T: rows in 3 groups, each row roughly a mix of its group's directions
T (114 x 10)
[[  9  12 -15 -19 -13  15   9  -8  -3 -14]
 [ -6 -15 -28  -3   5  14 -14   0  -8   7]
 [ -1 -16  -6  -7  21  -2   6 -17  22   0]
 [-18 -17   6 -17   5   7  -7 -21   6  -8]
 [ -9  16 -29   5   2   7 -13   7  -2 -10]
 [ -3  12  -3 -23   0  11 -14 -21 -12   3]
 [ -6   5 -22 -10  -9   0 -23  -1 -16   7]
 [-10 -10  30 -14 -12   5  -5  -8  -3  -5]
 [ 18  14  21   4   4  -2  10 -13  16   9]
 [  9   4 -16  18  10  -6   8  16  20   8]
 [-26   3 -16  -3  -4  10 -15  -1  -4 -16]
 [ 10  -8 -25  16   5   3   2  -5  16 -14]
 [  0  -9 -24  13  -6   3 -13  -5 -11 -20]
 [-18  11   4  -3 -25  -2 -10   2 -18  -7]
 [  6   0  33   4  -4  -1   5  -8  16 -10]
 [-17 -11  15  -2 -18 -11  -1  18  12   0]
 [  0 -18 -13  -2  -9   6   5  -8  16 -25]
 [ -2   9 -31   4   3   3 -13  14 -10   1]
 [ -2   2 -30   2   3  -5   7  20   2  13]
 [ -5 -28 -14   1   4   7  -6  -6 -18 -11]
 [  6  -3  18  18  -3  -3 -10   9 -27   0]
 [ -4   4 -16  -5  16  -7  -2 -14  26  -9]
 [ -8 -10   4  -5  -8  -3 -12   9 -33   4]
 [  6  15  31   4  -5  -5   8  -6  13  -2]
 [  5   1 -25  -4  -2   8  16 -21 -11  -4]
 [ 15  -7   9   2  30  -1 -11  -7  -1  13]
 [ -3  22  -8  27   5  -5   2   4  14   6]
 [  0  -9 -21  -1  22  -4  -2   6  22   8]
 [ -8 -12   5 -20  -6  23   4  -7  -9 -16]
 [-15  19  18  -9 -19   1   3 -14   0  -5]
 [ -3 -12 -15   7  26  -5 -12  12  11  10]
 [-12  -2  26 -10 -16   1  -7   9 -13  -7]
 [ 12  10  20   1   7  -3  17  -3  21  12]
 [ -2 -15  13 -17   1   7 -15 -11 -22   2]
 [  5  25 -14   7  -4  -3  12  -4  22   2]
 [ -3 -14   3 -14 -16  -2 -17  14 -15  13]
 [ -6  -1 -25  -9  -8   0  15   3  23  -3]
 [  8 -10 -25   5   2   8  -4   3 -18  19]
 [ 11  15  -6  16  13   1  17 -18  11  -3]
 [  5  -4  27 -18   5  10   2 -17   6   1]
 [ 13 -11  13 -15  15   6   9 -14  19   7]
 [ 13  -3  18   3   8 -18  20   6  15   5]
 [-11   2  31  -9  -9  -1   2 -10  -8 -11]
 [  9   9 -18  13 -10 -19   5  17   7  12]
 [  4   8  -4  12  16  -2  19 -15  21  -8]
 [-11  -3  -1 -17 -23  -8 -21   1  10   2]
 [ 10   1  18   0  11  14   7 -20  18  -9]
 [  0  14 -22  14  -9  -3   8   2  18 -14]
 [ 25   5  11  12 -10  -6  10  15   4  14]
 [  4  21  -1   9 -11 -12  26   2   2   9]
 [-14 -10 -25  -5  -2  12 -18   3 -13   2]
 [ -3  -2 -28  18  -7 -10  11  -3 -14   3]
 [ -3   5   6  -9   5  -3   3  22  28  12]
 [ -6  -7 -22  16   9  20   1  11  10  -7]
 [  5   7  24  10  -1  -7  19   5  17  -9]
 [  2  14  -3  27  -1   7  -9  20  -7  -7]
 [ 11  10   8 -19  13   8   1 -19   6  18]
 [  7   8  34  -1 -17  -4   5   1  -2  -2]
 [ -4  -7 -21 -12  11   0  -1  20   1  20]
 [ -8  -3 -23  -3  -6   3 -19  22  -8   3]
 [-15  -8  20  -7  -9  -6 -19  11 -16  -2]
 [ 10   7  19  -6   9   1   6  -6  29   7]
 [ -6  15  17 -25  -4   4  -9  -9 -11  10]
 [ -1 -14 -29  -2  15   1  -4  -7  14   7]
 [  6  -6  17  -7 -11  14 -11  10 -24   7]
 [-14  -7 -19  18   1  -1 -10  19 -13  -4]
 [  0   5  20  11  -1  10  13  -8  22 -15]
 [  4   9  31   1 -11  -6  -5  -4 -18   2]
 [ -6  -2 -23 -15   4   7 -24  -9  -7   3]
 [ -3   2  27 -12   2  -9   3 -19  11  11]
 [  8   7  13 -21 -11  11   2 -17 -16  -9]
 [ 27  19   9   2  -7  -4  13 -13   5   5]
 [ 16   7 -20  -1   8   7  -5 -20 -14  12]
 [-15  -5 -25   7   0  -5  -2  22 -12   1]
 [-23 -10  -9  -1 -20   3  10  13  10 -11]
 [ -6  -1 -33   1   7  -3   5   5  18   2]
 [ -3  20 -17  17 -20  11  -4  -6   4  -4]
 [  7  -1  35   7  -7  -3 -10  -4   1 -10]
 [ 10  26   2  10  11  17   4 -16   2  -2]
 [ -5 -23 -21  -9   1  11   0  18   2 -10]
 [  3  -1 -25   9   8  -3   9   9  24   4]
 [  9  14  30  -5   5  -2   2  -4   3  17]
 [-21 -13 -12   4  -6   0 -12  22  -9  -8]
 [  4   9  15   1  10  -5   0   5 -19  27]
 [ -3   1 -32   1   9   9   6 -15 -12  -4]
 [  8  12 -28  18   2   5  -1  14  -3   4]
 [  8   2  33  -5   0  -3 -14   0 -12   9]
 [ -4  14  23  -4 -13   5  -1 -12 -21  -8]
 [ -7  -8  -4 -19   8   8 -19  -1 -24   0]
 [ -2  22 -12  21   1 -11  12  13   5   7]
 [-24  12  -7   7 -14   1  -3   9 -16 -14]
 [ -1 -19   8 -21  -5   8 -19  -5 -15  -5]
 [ -9   2  -4   1 -19 -19  18  -4  18   7]
 [ -7 -15  22 -14   5  10 -18 -10  -7  -8]
 [ -8 -24   0  -8  -4   7 -17  -4 -18 -13]
 [ 30   5 -14   1   0   3  17 -11  -3   0]
 [-12   0  19   9 -12   0  -1  -9   3 -27]
 [ 17 -14   7  11  21 -11  -4  -4  -7  16]
 [ -7   6 -13  24  -3  -7  24  -1   2 -11]
 [ -1 -24 -29   1   3  -2   3  11  -7  -2]
 [ -1  13   5  23  -5 -18  -8  19   5   7]
 [ -6 -22 -15  -3   6  16  -9   4 -19   8]
 [  9   4  13 -13   5   7  13 -25  16   2]
 [-14 -13  -4  -4 -18   0 -13  26   1   1]
 [  5  16  11  21 -12   2  12  19   7  -8]
 [ -3  -7 -34 -11 -10  -3   9   6   4  -6]
 [  9  13  21  -2 -12   5  16 -21  -2  -2]
 [  6  19   7  11   5  -8   6  15  22  13]
 [  3  -4 -16   7  -4   4  11 -13  21 -22]
 [  0 -17 -18  11 -18  -5   5   2 -11 -19]
 [ 17  -7  -2  -1  -4   8   7 -31   4 -13]
 [ -9   4  30  -1  -4  -4 -19  12  -6   0]
 [-14  -2 -25  10   1  -7   4  24  -4   3]
 [  7   7  19  -3  16  -1  -8  13  12  22]]
one row of each group, then the others: which group is each in?
[-12   0   5  -5 -26  -9  -9  14 -18   4] | P
[  8 -22   3 -12  22  -6 -14   1  -5  10] | A
[ -1  11  34 -13  -4  -2  -3  -4  -6   9] | X

[ -5   4  35  -2  -9   3   8  -6  -3 -12] | P
[ 13  -1 -15  19  17   0  20  -1  11   6] | P
[ -6 -31   8  13  16   0   2   5   1   8] | A
[ -4   4   8  19 -12 -11  22   7  17  -5] | P
[ -9 -12   2  10  -2 -14  -8  27  15   5] | A
[  7   9  25  -2  -8 -12   6  18   8  14] | X
[  0   0 -14  -3   7   5  25 -11  23  -1] | X
[ 16  15  -4   7  -9 -11  21   7  14  12] | X
[  2 -19  12  16  -8  -3   8   2  14 -23] | X
[  2  -8   0 -12  -2   9  17 -30   0  -9] | X
[ 12   3  -9  -6   7  30   6  -9  -7 -14] | A
